(in the rows, 128 means zero)
Each path below is one point turned by a fixed rotation once a step. After each direction that follows a path, write how fast that rotation turns it, in deg/step (0 if it stays still).
Each turn is a multiple of 5 degrees from 10 to 175, or 0.
Each row of a path follows its step; steps can be skipped.
Rotation 1:
step 0: [123 125 120 129 115 137 124 127 134 135 129 138 125 141 141 138 124 137
 118 128 117 131 142 123 134 135 116 115 117 142 123 136]
step 1: [135 128 122 109 130 113 131 118 130 128 126 147 121 132 127 123 131 128
 149 144 130 127 118 131 122 132 136 132 118 134 124 120]
step 4: [146 125 142 119 132 130 136 124 119 126 123 138 141 117 120 116 129 138
 129 125 113 138 134 136 126 131 145 132 123 129 114 122]
step 6: [142 134 130 116 127 123 123 145 125 130 110 126 136 127 116 132 121 121
 110 116 125 119 130 136 126 144 132 137 126 125 121 123]
step 7: [140 114 131 137 134 122 143 135 124 115 133 123 138 139 128 121 135 150
 131 122 126 130 124 121 136 122 137 130 146 131 131 128]
step 8: [134 139 125 132 142 123 129 139 137 138 126 125 118 116 114 116 127 116
 112 123 144 127 122 122 125 127 125 133 134 111 135 128]
step 9: [133 128 120 135 126 125 126 131 113 126 141 104 135 128 129 143 118 139
 116 120 122 117 133 131 139 137 133 132 135 136 130 130]
step 10: [126 135 130 127 134 118 152 142 123 130 126 120 122 121 119 126 141 138
 136 142 141 131 128 123 117 121 120 129 131 129 144 133]
step 11: [122 133 118 130 128 138 125 124 118 142 136 119 117 124 128 127 106 128
 108 135 132 132 129 133 143 114 129 121 135 122 129 120]
Speeds:
[132 128 128 132 124 134 130 131 125 129 127 131 129 122 129 126 127 126
 124 132 127 130 127 134 133 133 128 128 129 130 127 127]
160
[126 128 132 131 126 130 125 131 130 131 128 128 120 129 126 121 129 127
 127 126 126 129 129 126 131 123 122 129 128 128 128 131]
130
[130 129 131 127 134 128 124 123 126 130 125 124 125 129 127 129 125 129
 125 127 120 130 127 134 127 127 129 126 129 129 130 125]
155
[129 128 132 126 129 131 126 124 127 127 125 136 128 127 131 131 126 130
 132 124 127 131 123 126 130 129 126 131 121 127 126 128]
25
Rotation 2:
step 0: [139 127 118 122 139 128 122 132 123 123 129 127 123 128 140 126 140 130
 121 134 151 131 123 112 128 113 120 135 117 122 136 123]
step 2: [135 141 136 130 119 130 131 131 133 138 133 127 138 124 133 122 145 126
 113 117 138 133 118 120 133 118 112 136 124 130 116 124]
step 4: [123 123 136 122 130 144 127 138 125 127 130 117 129 130 144 129 137 119
 122 126 142 127 129 131 120 126 128 145 108 119 120 126]
step 5: [120 144 133 127 119 120 118 141 125 123 138 127 124 133 125 117 144 132
 121 128 126 136 126 129 135 114 110 134 132 123 119 138]
step 6: [139 132 131 117 132 129 116 133 149 131 137 120 139 128 127 127 135 135
 116 136 142 122 119 127 122 127 124 131 120 121 128 110]
step 7: [114 135 137 124 124 137 129 144 123 121 123 120 129 111 133 122 138 120
 139 133 139 128 134 138 118 114 118 133 123 118 129 125]
step 8: [134 129 129 119 123 137 123 136 131 130 138 128 119 136 140 119 135 132
 111 137 121 136 115 121 127 121 114 134 115 116 124 138]
step 9: [131 133 132 121 132 123 110 141 132 121 129 117 141 130 121 126 134 137
 131 133 138 120 137 132 134 130 105 139 128 123 130 120]
step 11: [133 123 123 121 117 134 118 141 129 124 128 127 127 116 120 121 139 117
 122 141 130 134 124 127 132 118 107 131 115 127 136 141]
Speeds:
[124 128 132 128 128 127 128 130 130 126 132 128 128 131 128 131 135 128
 124 128 130 132 129 130 125 125 136 129 131 130 124 126]
25
[127 128 129 128 135 125 130 129 126 128 123 131 127 127 126 129 129 129
 124 132 133 123 124 128 125 130 125 126 133 127 126 124]
110
[127 129 129 130 130 130 128 127 122 124 128 127 126 126 128 128 128 120
 129 133 127 125 123 131 128 127 133 131 123 128 128 132]
110
Rotation 3:
step 1: [109 134 130 125 131 137 145 127 129 121 131 136 115 129 132 127 132 137
 131 124 120 117 129 135 126 133 127 137 132 137 139 149]
step 2: [125 132 122 130 139 133 139 146 127 131 126 119 118 146 118 137 127 123
 110 130 115 128 133 126 122 119 127 131 133 121 121 134]
step 4: [119 110 119 129 118 120 122 123 126 133 139 123 133 124 127 116 122 133
 119 126 120 131 121 122 144 122 131 124 114 126 128 110]
step 5: [143 125 126 121 124 120 106 124 136 127 128 138 120 118 135 118 143 126
 122 137 126 130 122 140 135 134 130 138 128 117 133 124]
step 6: [137 134 131 137 114 127 131 127 140 126 138 140 132 130 113 138 135 123
 137 134 140 122 107 128 122 139 132 128 130 126 131 130]
step 7: [124 119 147 125 132 129 143 117 139 124 111 127 128 130 121 140 130 124
 139 125 120 119 133 137 116 137 129 123 131 130 138 125]
step 8: [129 134 138 115 146 140 131 124 131 129 125 124 133 126 119 137 116 124
 112 126 126 139 134 120 126 138 122 123 123 137 114 135]
step 9: [134 132 132 120 133 127 128 136 106 124 129 133 129 130 133 121 126 149
 138 119 123 123 134 121 124 128 118 129 115 135 112 129]
step 10: [132 116 120 132 133 123 129 126 117 132 131 115 132 139 143 122 131 134
 130 118 132 135 122 112 130 125 143 132 131 109 122 126]
Speeds:
[130 127 128 127 127 124 127 130 126 127 131 128 132 127 128 129 127 121
 129 132 126 130 124 132 131 125 123 130 126 126 135 125]
45
[129 128 130 134 125 128 130 131 124 126 126 123 125 130 130 132 132 129
 129 131 134 126 126 127 125 129 124 126 128 123 125 124]
100
[125 126 132 127 129 127 122 133 132 123 128 131 127 126 125 131 127 127
 131 124 131 127 131 123 129 132 126 125 126 124 131 130]
45
[129 127 129 131 131 129 130 128 127 129 134 126 126 125 125 129 132 125
 127 123 131 125 129 136 124 127 133 127 127 126 130 132]
70
Rotation 4:
step 0: [126 117 130 135 135 145 137 140 135 129 128 111 138 112 134 128 122 131
 134 143 131 133 133 130 112 130 118 136 115 128 127 143]
step 2: [127 128 132 130 131 133 114 131 118 124 125 122 147 123 122 101 116 145
 127 127 122 140 134 132 128 137 134 132 136 143 127 129]
step 3: [143 128 125 109 130 108 135 140 129 126 120 114 137 125 118 127 128 133
 131 141 134 137 128 112 136 132 131 122 121 128 114 137]
step 4: [135 126 131 123 146 128 126 129 122 157 131 128 140 119 142 134 118 124
 128 119 134 129 122 118 132 142 140 135 137 134 123 122]
step 6: [141 120 138 129 152 119 117 143 131 123 132 119 124 124 126 128 133 123
 113 119 127 133 116 142 122 132 129 133 129 114 120 137]
step 8: [150 113 135 116 122 130 130 133 123 125 114 118 135 129 134 129 119 127
 124 131 146 140 133 135 127 112 117 129 137 135 128 138]
step 9: [145 136 110 120 135 132 122 141 106 121 134 138 135 120 133 127 122 126
 136 130 145 120 118 135 125 141 130 130 128 131 123 124]
step 10: [128 118 140 128 126 124 123 128 119 143 116 149 141 122 127 111 122 137
 132 141 131 129 113 128 121 118 129 130 120 118 117 131]
step 11: [136 125 113 133 135 113 130 122 138 135 119 126 119 122 115 123 116 130
 121 123 148 126 129 140 126 132 144 130 132 121 115 143]
Speeds:
[126 121 126 133 126 122 130 128 125 128 125 128 129 130 127 130 130 127
 128 133 127 135 129 127 127 127 121 127 125 128 126 128]
145
[129 123 127 127 128 131 122 131 123 124 130 133 127 128 124 125 127 126
 129 129 121 127 126 131 127 131 128 125 130 123 131 126]
90
[134 125 122 131 127 125 125 129 131 130 129 128 127 131 133 129 130 127
 122 124 129 127 129 131 129 133 130 127 128 129 127 123]
145
[130 132 131 128 127 125 126 122 125 129 124 123 129 129 125 126 130 127
 128 126 126 126 136 130 129 132 125 127 129 123 124 129]
80
[123 122 128 128 131 126 127 126 130 132 131 124 126 127 127 126 131 120
 129 124 128 125 128 129 125 127 129 128 125 127 130 132]
55
Rotation 5:
step 0: [129 123 147 114 122 128 143 124 133 134 126 135 130 131 124 133 129 130
 132 132 121 133 127 126 142 121 111 128 128 131 125 126]
step 1: [124 129 131 110 134 125 134 112 130 124 141 132 139 126 126 123 129 127
 126 124 128 131 124 124 128 125 121 136 123 141 118 114]
step 2: [115 116 143 120 145 130 135 125 131 130 131 126 128 134 136 124 125 124
 112 127 129 124 124 136 121 127 125 143 129 129 125 127]
step 3: [127 119 136 122 123 130 131 120 133 142 131 129 133 129 128 124 115 118
 121 137 124 133 125 131 134 126 109 140 133 127 139 135]
step 4: [117 137 118 127 133 134 135 115 132 137 138 130 148 127 123 113 125 126
 126 132 133 132 127 124 135 130 122 137 129 127 128 126]
step 5: [111 123 135 127 143 134 139 133 133 132 121 118 143 123 137 119 126 133
 118 129 132 125 126 122 132 138 130 130 130 126 134 130]
step 7: [124 144 125 121 131 133 137 121 128 119 130 133 140 124 116 123 125 126
 120 126 130 116 130 123 138 127 118 127 130 117 117 135]
step 9: [125 119 146 121 129 124 138 124 122 129 130 132 126 119 128 129 124 139
 135 124 125 128 123 118 131 118 107 127 127 124 123 121]
step 10: [129 129 135 114 126 131 142 119 133 118 137 136 135 128 120 127 124 135
 119 119 133 126 127 134 131 121 119 137 129 137 113 130]
Speeds:
[128 133 124 127 130 129 130 128 129 131 126 126 130 134 126 129 132 126
 130 136 128 130 126 128 134 124 127 124 126 129 128 127]
95
[126 129 122 128 129 129 125 128 135 125 130 133 130 128 127 128 123 126
 129 124 126 127 127 130 134 133 130 127 127 130 122 124]
115
[126 129 130 130 132 132 130 133 128 126 133 125 131 130 131 134 129 128
 127 127 130 126 135 132 131 124 131 130 131 129 130 127]
125
Rotation 6:
step 0: [132 138 131 135 142 127 131 129 135 131 130 125 123 135 121 121 119 141
 118 122 134 123 130 141 141 129 128 139 133 110 125 140]
step 2: [142 131 121 126 130 128 129 108 121 138 116 124 125 132 138 131 146 144
 133 125 118 129 136 120 129 126 132 126 124 123 131 127]
step 3: [126 130 131 117 133 136 128 121 143 120 128 134 120 138 126 129 135 114
 123 135 127 127 135 140 128 123 128 138 143 118 133 112]
step 4: [124 139 124 129 124 111 126 124 131 122 148 131 129 121 141 136 127 123
 135 124 132 132 125 117 131 133 134 139 134 121 137 142]
step 5: [130 125 128 126 132 142 124 119 138 138 127 135 127 114 140 133 126 128
 115 124 130 125 128 124 141 133 113 111 119 122 128 130]
step 8: [135 125 122 110 125 130 138 125 135 142 131 125 121 120 119 115 127 130
 131 112 132 122 121 138 132 135 126 134 132 119 128 140]
step 9: [133 135 136 141 106 128 117 119 119 134 133 128 118 125 124 129 132 122
 125 126 131 120 118 120 129 125 121 134 127 123 123 111]
step 10: [127 131 141 138 132 120 136 118 135 134 120 132 146 133 137 116 143 137
 126 121 121 133 135 127 129 136 136 126 133 121 129 122]
step 12: [127 140 124 130 122 124 124 123 120 129 135 142 133 113 137 136 122 140
 139 131 127 120 126 138 135 119 132 140 117 118 135 131]
Speeds:
[123 127 126 129 125 127 133 126 127 129 130 130 128 132 134 129 134 128
 126 127 126 126 129 128 131 120 127 131 132 130 130 126]
45
[129 129 122 131 125 127 125 124 124 123 131 129 132 130 129 125 124 122
 128 130 124 126 123 129 126 128 129 132 127 128 127 127]
135
[127 129 132 128 127 124 129 127 132 124 132 127 131 129 128 128 129 129
 122 128 131 127 123 122 130 135 125 127 131 128 130 123]
65
[134 124 122 125 127 131 130 126 129 127 125 132 130 129 122 128 126 130
 129 129 129 124 129 122 133 125 124 128 129 127 130 127]
120
[123 130 126 131 125 127 127 127 123 127 129 128 123 128 126 130 131 132
 129 133 131 129 129 119 123 129 128 130 126 126 129 131]
145
